128 stands for zero in the data rows.
Here are some points, each followed by its number:
[174 130 133 115 110 138 161 133 125  99 121 105 115 120 145 101 102 131
 155 147 110 107 135  98 143 129 174 130 142] 0
[138  30  83 155 180 111 122 108 106 184 224 113 194  97 104  91  53 124
 206 169  32  76  40 101 118 111 126 190  97] 1
[125 151 131  63  84 154 156 157  96 182 102 121 151 161 109  51 131 181
 144 129 125 135 128 130 158 124 184 116 126] 2
[184 162 134 115 128 149 109  83 112 106 129 126  82 171 192 117 111 132
 129 141 144  89 130 123 163 117 133  87 141] 3
[179  86 149 138 209 139 117 124 127 124 210 149  94 110 121 138  98  61
 144 143 109  79  70 172 142  90  98 174 117] 4
[204 181  91  72  22 171 193 154 140 140  60  71 191 140 188 103 117 179
 147 163  90 197 115  50 174 160 110  93 182] 5
[141 194 159 138 134 151  61 100 104 133 129 168 113 197 129 159 157  95
  84  99 186  72 113 197 109 104 127  81 124] 6
[155 156 102 110 120 118 142 121  84  85 121 133 121 121 165  98 109 133
 181 165  89 120 170  90 158 109 142 129 138] 7
[198 153 255  99 164 173  99 139 162 115  73 121  14 169 139 178  75  31
  64 154 107  77 121 199 116  91  93 104 126] 8
[160  67 171  85 164 136 161 161 118  99 157  90 112  76 126  94  81  71
 159 154  94  79  75 106 170 114 131 142 146] 9
[ 90 167 156 121  89  86   0  71  29 145 109 173 172 231 134 188 113 135
  99 107 110 106 233 197 115  97 109 129  92] 10
[ 46 113 148  49  74 142 142 188 119 247 128 102 183 178  56  98 175 119
 148 164 132 109  87 221 154 121 198  51 143] 11
[ 86 121 106 168 202  63  88  81 147  85 144 164  75  64 106 192 158 131
  54  65 184 152 155 161  57 128  50 150  59] 12
[149  92 137 155  62 152 168 187 169 185  68  61 166 161 123 120 190 132
 141 199 163 172  91 158  99 154 160 167 194] 13
[ 92 131   0 143 166  44 144 157 139 148 108 134 143  34  95 101 114 188
 163 118 132 168 100  69  34 126 126 163  34] 14
[136  99 125  70  86 145 167 146 113 149 132  86 183 185 160 111 118 143
 136 157  78 165 126 134 168 149 111 125 153] 15
[171  67 132 143 152 144 135 141 115  94 180 107 114 104 160 116  83  93
 154 167  96  94 113 108 156 113 119 133 159] 16
[141 138  81 131 162  16 168 140  88 135 138 186 124  78  78  92  67 153
  89  84 140 109  81  94   0  30 156 144  12] 17
[131 124 117 182 204  49 133 114 110 102 162 219 116 105  64 173 109  92
  39  35 173 101 105 184  16  55 106 138  32] 18
[132 148 121  71  81 146 187 142 117 162  88 102 139 109 110  63 128 198
 168 133  92 148 127  90 136 122 215 148 112] 19
[ 91  99 157 208 160 134  87  94 224 129 117  97 117  81 130 216 213 136
  88 111 170 152 151 154  83 196  77 143 180] 20
[168 185 188 165 154 166 117 135 125 144 131 200 106 156  81 119 144  67
  86 105 222  84  77 225 111  87 168  96 129] 21
[ 98 123 105 166 212  45  64  71 155 105 118 154  67  32 123 200 177 156
  32  58 185 157 142 170  35 137  26 177  43] 22
[106 160  81  56 123 130 150 141 134 138 100 105 131  87 130  97 152 180
 143 104 115 177 150  95 141 170 128 180 101] 23
[ 95 147 108 114 102 106 112  96  94 111 133 135 116 166 191 125 113 135
 166 167  82 131 212 107 181 129 132 119 147] 24
[ 74 171 140 127 170 161  27  19 137  31 109 158  30 177 152 195 121 110
 102 181 166 108 134 145 153 148 124  27  67] 25
[130  54 135 170 142 159 147 161 143 124 197 104 147 120 119 120 104  92
 160 132 103 121  98 114 157 141 115 171 153] 26
[137 156 150 131 154 188  68 106 148  56 116 147  77 155 136 154 119  81
 123 185 179  86 116 135 147 136 162  66 113] 27
[133 105  87 182 186  77 188 105 115 130 155 176 156  99  68 144 104 127
  77  54 135 132 103 138   0 102 115 145  77] 28
[ 97 148 146 119  47 174 168 250 148 183  43  59 137 181 138  43 175 148
 149 210 175 167  72 155 129 127 172  60 183] 29
[122 146 167 165 124 137 119 120 111 135 140 152 153 118  86 155 124 111
 126  97 111 110 147 161 124 119 128 128 111] 30
[124  95 169 152 156 148 137 151 148 138 177 121 136 119 106 137 121  69
 127 123 123 114  91 153 137 141 102 147 134] 31
[134 105 101  55  77 105 150 114  44 112 111 107 155 179 188  79  77 170
 149 152  69 131 210  96 190 135 147 135 137] 32
New points follow, each followed by the numbers of its two nearest points above by angle, seen from the average point of the numbered points, nearest first.
[178 182 152 126 156 144 119 110 111  65 118 118  90 150 164 145 103  75
 121 159 148  64 109 134 122 125 140  70 133] : 27 3
[ 98 153 169  85 129 124 160 165 127 148 117 129 132 109  74 125 152  95
 129 129 130 119 108 151 131 115 165  95 121] : 11 29
[113 146 108 178  98 122 143 107 104  86 104 154 146  80  95 129 112 137
 177 129  68 135 185  82 139 105 142 131 116] : 7 24
[158 155 155 161 126 168 100 109 127  73 129 118 105 158 164 153 111  80
 121 165 144  95 134 148 130 135 140  68 152] : 27 3
[191 143 181 197 167 143  83 103 115 139 134 169 111 149  66 131 178  80
  98 106 249  56  77 197 105  65 183  93 129] : 21 6
[114 152 126 170 142 125  82 125 169 101 113 181  92 100 130 179 185 137
  93  86 163 189 159 130 135 178  79 106 161] : 20 12
[131  77 139 160 139 161 152 148 151 128 188 118 147 120 120 125 108  86
 153 137 100 119  97 127 153 141 121 166 161] : 26 31
[153  67 150 109 167 131 168 174 124  89 159  94 112  95 129 101  92  78
 156 154  91  68  86 101 169 111 131 142 139] : 9 16
[190 127 156 154 161 158 112 121 124  98 147 155 114 142 131 146 118  67
 111 136 159  55  99 173 125 103 145 100 154] : 21 27
[157 130 175 146 134 193  86 111 157  76  96 110  62 162 160 150 101  87
 109 174 156  94  90 139 135 130 149  81 149] : 27 8
[151 125 154 132 128 129 115  92 123 101 135 148 116 144 142 149 118 111
 114 132 129 109 150 144 123 128 132 132 143] : 3 25
[ 96 119 193 174 155 140  99  84 140 140 153 181 115 136  65 201 173  80
  65  83 187 103  93 245 103 119 135 126  95] : 21 6
[ 72  92 105 150 103  84  56  76  23 165 130 176 198 140  76 121 126 156
 144  92 106 107 216 151 128  94 167 176 102] : 10 30
[122 152 180 103 153 140 155 153 139 114 127 128 118 100 103 113 121  95
 142 127 128 100 104 127 133 131 175 119 130] : 9 0
[123 108 135 143 124 143 176 177 140 125 155 115 139 113  95 107 121  96
 145 130 111 130 128 108 144 130 161 141 140] : 26 9
[ 81 125  69 176 132 125 161 112 142 154 133 127 167 109  81 104 121 156
 175 113 122 130 118  95  87 138 172 152  98] : 14 19
[146 164  96 115 134 131 122 116 165 118 104 134 105  99 194 167 178 194
 108  88 140 208 153  77 172 206  71 129 147] : 23 20
[ 85 205 130 127 147 144   0  31 142  30  98 175  53 199 218 228 139 130
  93 177 178 124 156 139 150 166 105  30  99] : 25 27
[142 120 132 163 167 138 132 130 145 119 166 134 130 107  92 126  91  85
 136 126 114 108 121 121 117 100 148 133 124] : 4 26
[121  39 133 129 138 133 138 143 129 128 204 117 158 121 114 115  90 105
 156 142  90 110 119 128 178 122 129 168 147] : 26 16
[129 142 241 124 178 172 129 163 158 130 115 120  62 102  75 152 129  37
  90 125 130  80 128 172 124 133 116 111 110] : 8 31
[ 84  95  37  96  93  62 139 115  40 176 132 141 200 101  93  91  74 182
 171  95  37 144 177  80  99  96 173 215  76] : 14 32
[ 50 145  86 135  92 144 111 143 165 159 147 110 152 146 136 124 176 153
 152 111 134 189 150  84 181 206 102 139 168] : 23 15
[146 172  92  97  91 136 158 141 117 122  81 143 120 138 162 104 161 188
 143 117 125 171 142  87 180 168 143  98 170] : 5 23
[158 139 198 113 101 175 136 185 171 121  99 168  42 160  71  96 109  83
  54 114 137 126 104 155  89  72 160 119 114] : 8 21
[125 159 163 154 121 142  89 122 138  98 127 134 123 170 144 145 131 103
 134 146 141 105 151 132 133 129 142  78 157] : 27 25
[ 88 135 133 154 155 108 142  90 126 128 154 172 118 111  73 146 130 104
  93  61 167 108 130 159  67 113 129 139  92] : 18 28
[120 165 176 178 143 135  99  62 112 128 132 178 115 149  96 177 142 104
  91 104 172  91 130 224  94 125 129 106 115] : 6 21
[ 86 151  76 175  86  94 196 172 162  99 117 125 201  94  93 137 153 153
 128 105 114 181 151  87 114 130 100 115 126] : 14 23
[150 147 158 123 174 131 145 128 136 111 124 145  76  85  97 128 142 105
 149 132 131 127 120 132 103 115 159 152 116] : 4 21
[154 141 227 127 117 190 161 199 181 137  90 114  80 144  98 126  88  77
  94 139  99 137 114 153 131 115 137 127 135] : 8 31
[ 77 123 119 164 130 140 131 140 190 146  97  72 152  81 122 167 175 170
 145 120 143 179 140 140 101 207 105 165 140] : 20 13
[129 152 120 157 109 167  77 126 219 161  76  54 118 125 215 213 201 190
  93 110 159 251 131 101 121 238   2 153 203] : 20 5
[141 139 125 153 140 144 143 126 117  87 133 139 114 106 135 117 114 109
 149 140 121 115 159 110 137 117 154 121 134] : 7 0
[201 147 162 132 153 163 138 143 116 116 128 147 102 137 117  86 141 104
 118 124 187  67  79 146 134  99 181  89 150] : 21 27
[177 175 207 120 165 186 125 150 151 138 123 163  73 139  75 146  96  62
  74  94 131 107 120 198 106  92 126 120 104] : 8 21
